In the data rows, the value 128 means zero.
Some points, one per row:
[155 148 111  82  89 127 144 165 114  92 177 132 122 170  68 126]
[ 82  77 133 167 159 127 143  96 122 161 117 130  99  70 156 105]
[124 155 143 166 146 107 138 109 103 154 109 157 189 186 181 120]
[141 184 129 154 127  86 143 122  90 153 102 167 210 203 185 118]
[136 139 129 125 135 127 116 128 102 131 122 156 153 133 139 114]
[133 107 165 104 115 169 129 147 104  62 255 132  64 164  62 173]
[101 113 122 160 151 107 133  97 113 156 109 137 143 131 156 103]
[ 88  90 131 160 160 127 124  88 141 169  92 108 109  78 156 102]
[104 118 126 162 153 107 137 101 128 157 110 140 146 131 156 108]
[ 92  98 131 163 156 127 133  94 117 158 106 129 121  98 158 108]
[ 99 110 128 161 151 107 131  95 119 157 110 135 137 121 159 107]
[155 145 139 107 123 148 113 154 144 114 115 123 133 114 115 136]
[113 112 147 145 150 148 110 106 151 137 129 108 118 128 129 128]
[170 166 159 106 134 169 106 161 138  89 115  92 104  91 106 167]
[128 134 111 140 130 107 126 124  73 152  91 186 190 134 149  80]
[114 130 134 142 131 127 136 108 162 152 130 109 139 171 143 124]
[131 128 150 134 147 148 105 119 131 123 127 124 133 136 120 128]
[154 136 141 110 116 148 106 154 139  92 142 133 143 156  76 135]
[111 115  91 119  96  86 194 145 132 132 175 149 103 137 116 126]
[197 147 145  59  95 190  75 199 151  67 141 137 116  94  80 181]
[141 137 116 111 109 107 129 143  91 113 158 175 164 179  96 103]
[110 109  92 116  93  86 190 142 132 133 174 143  99 129 115 127]
[115 125 123 144 135 107 126 107  69 155 103 163 169 136 154  81]
[104  99 149 149 135 127 163 128 150 133 187 141  98 132 126 137]
[103 114 131 159 152 127 136 101 107 159 108 140 141 120 154  97]
[184 146 153  85 116 169  71 178 150  64 138 123 116 106  79 184]
[143 139 115 140 133 107 108 136 118 125  97 177 186 140 126 122]
[ 87  89 137 168 155 127 129  87 107 157  98 115 115  95 164 109]
[ 92  97 127 164 149 107 128  90 117 154  88 107 117  88 162 116]
[162 131 149 110 123 148  78 155 157  87 121 128 145 133  77 149]
[135 139 138 136 140 127 128 133 138 139 128 151 153 139 129 116]
[163 127 149 106 119 148  68 153 144  89 125 142 149 136  89 156]
[109 114 120 136 116 107 155 122 110 126 172 143 127 174 105 115]
[121 128 128 138 139 127 125 117 102 146 112 153 158 139 142  96]
[161 142 192 101 122 190  96 156 217  88 142  47  92 150  80 177]
[128 116 172 131 137 169  99 119 151 101 154  84  99 145  97 148]
[112 113  89 116  94  86 194 145 137 133 179 153 108 142 119 130]
[143 142 103 125 121 107 123 142  99 143  84 184 185 120 148 102]
[ 83  76 128 164 156 127 139  94 108 158 111 131 102  73 158 104]
[147 151 121 112 118 127 123 143  35 125 112 178 166 126 136  86]
[123 128 124 140 142 127 122 116 112 147 103 150 161 134 139  97]
[114 128 135 141 134 127 123 103 144 154 126 121 150 176 151 117]
[116 111 166 147 154 148 110 110 149 122 136  96 104 119 115 134]
[158 145 126 114 126 127 100 150 139 108 105 145 163 135 114 139]
[108 105  84 113  91  86 187 141 138 136 179 146  98 129 114 121]
Then 12 other points, each followed by its number:
[164 189  60  54  36  86 197 183 184 109 159  65  86 161 105 173] 0
[124 125 170 134 149 169  96 107 146 121 135  76 100 136 129 147] 1
[110 101 175 144 156 169  95  96 142 118 137  70  82 113 122 146] 2
[ 93  98 126 161 155 127 134  95 126 162 109 130 123 101 153 104] 3
[120 125 173 143 153 169 113 110 209 146 125  77 115 146 150 147] 4
[104  98  86 115  96  86 189 140 132 131 177 143  94 122 105 113] 5
[106 124 138 153 152 127 119  92 124 170  88 120 150 135 175  97] 6
[115 130 124 138 123 107 141 112 147 142 146 123 141 181 133 122] 7
[ 92  93 120 157 160 127 124  92 161 171  85 113 115  79 162 110] 8
[ 93 103 134 167 155 127 124  86 127 160  97 108 126 113 164 112] 9
[168 126 152  87 100 169  95 176 212  63 192 111 114 176  32 180] 10
[171 132 145  93 117 169  77 167 137  82 138 147 136 117  79 151] 11
Which two of these numbered points are nearest to each point below, ignoring the 3 directions in which the first points spread most? Their numbers follow each, nearest first.
[143 132 141 128 126 127 107 140 151 125 117 144 160 149 118 131] > 10 9
[ 96 104 128 160 155 127 135  98 117 160 108 136 132 108 151  98] > 3 11
[125 115 185 134 151 169  85 108 182 123 131  74 105 141 123 147] > 7 6
[ 93 107 140 170 157 127 124  85 131 161  96 108 123 110 166 116] > 9 6
[178 197  70  49  31  86 216 211 226  92 164  46  71 156  77 192] > 0 8
[149 187  20  68  37  44 224 175 187 143 134 101 112 150 133 149] > 0 8
[120 132 116 141 136 107 137 118  81 158 102 172 175 135 150  76] > 3 11
[157 157 230 130 156 211  79 129 151  68 180  59  97 186  85 181] > 1 2
[ 94 100 124 159 153 107 133  95 118 160 111 134 125 106 155 102] > 3 9
[154 135 135 107 116 148 101 151 172 113 122 130 143 136 113 153] > 8 9
[175 145 147  97 112 148 105 185 159  96  97 124 137  90  84 140] > 5 8
[201 213   1  30   1  23 183 218 189  75 139 121 149 194  62 185] > 0 8
[152 186  22  62  32  44 218 174 185 135 131  84 106 154 131 158] > 0 8
[126 137 109 138 133 107 138 126  90 160 100 186 184 135 153  78] > 3 11
[195 234   0  47   8   2 222 220 133  83 122 129 140 155  91 178] > 0 5
[102 119 138 157 155 127 117  88 133 170  91 114 139 126 173 102] > 6 9
[175 151 156  83 129 190  47 139  96  61 174 129 113 143 105 190] > 2 1
[145 135 129 105 102 127 127 150  48  98 171 177 163 187  65  82] > 2 11
[158 155 136 117 120 127 100 147 111 113 101 139 168 148 112 119] > 9 3
[129 137 224 149 176 211  96 110 163 109 149  49  82 137 118 156] > 1 2
[158 135 132 101 124 148  79 143  95  94 146 167 145 133 112 147] > 11 3
[118 148 143 164 143 107 130 102 101 154 106 149 175 169 179 120] > 1 7
Here are 12 other points, each followed by its number:
[ 97 106 129 164 155 127 136  97 121 158 110 133 133 115 155 106] 0
[158 134 129 103 116 148  96 154 126 114 135 177 161 134 114 135] 1
[147 137 119 118 125 127 104 140 111 122 107 155 169 141 124 114] 2
[ 87  89 134 162 165 127 129  88 149 171 104 115 110  90 166 107] 3
[134 138 122 127 131 127 120 125 103 132 124 159 161 151 130 111] 4
[136 129 124 133 131 127 114 131  87 135  90 167 176 129 135  98] 5
[ 89  90 127 159 160 127 128  91 155 173  96 115 114  82 157 103] 6
[159 149 137 111 116 127 113 158 103 113  98 141 155 119 122 124] 7
[105 124 144 159 157 127 122  92 131 172  94 118 147 134 178 102] 8
[117 128 154 150 154 148 113 101 138 140 114  99 127 139 146 129] 9
[229 215  60   6   0  86 167 253 255   3 222  47  63 196  14 255] 10
[114 120  91 120  97  86 195 146 127 129 173 147 107 143 115 130] 11
The same question for these:
[ 91  83 100 138 123 107 153 110  86 131 149 138 102 108 101  92] > 5 2
[107 105  91 118  98 107 193 143 143 136 174 140  93 121 112 121] > 6 11
[114 117  90 119  96  86 195 146 135 133 180 154 110 147 120 131] > 11 3
[185 143 122  81 135 190  35 155 166  34 205 163 115 144  81 245] > 1 4
[113 109 166 138 145 169 112 109 153 128 132  74  93 125 122 131] > 9 8
[ 87  89 130 161 163 127 129  88 149 170 100 112 110  85 163 102] > 3 6
[122 115 166 133 148 169  92 105 151 117 139  78 103 136 114 137] > 9 4
[135 176 135 156 132  86 139 117  95 153 111 169 205 202 187 117] > 9 8
[128 130 167 134 151 169 102 113 148 121 130  85 107 126 125 141] > 9 8
[203 211 212  82 130 232  67 162  73  27 213  89  89 168 110 229] > 9 4
[112 113 162 144 155 169  95  95 137 126 124  77  98 122 132 137] > 9 4
[167 158 132 101 129 148 113 165 116  98 115 129 125  94 111 146] > 7 11
[123 123 133 131 140 148 124 120 113 134 139 142 137 139 127 109] > 4 0
[140 150 111 128 133 107 131 135 124 146 115 174 175 145 156 114] > 3 6
[156 160 118 118 123 127 111 142 100 123 103 162 183 152 131 115] > 0 4
[131 143 110 132 133 107 135 128 104 154 100 171 173 127 151  93] > 3 6
[141 133 126 107 111 127 123 143  78 125 135 169 161 146 116  91] > 5 4
[102  83 136 123 124 148 129 115 147 121 139  61  45  66 113 143] > 7 5
[161 159 160 109 129 169 115 158 133 110 111 106 121 106 114 135] > 7 11
[183 213   0  54  20   2 210 205 144 112 106 158 181 176  90 131] > 10 11
[134 130 148 121 140 148  89 114 122 118 139 124 128 137 127 137] > 4 0
[142 134 110 109 112 127 132 147  90 106 174 183 159 176  77 103] > 4 5
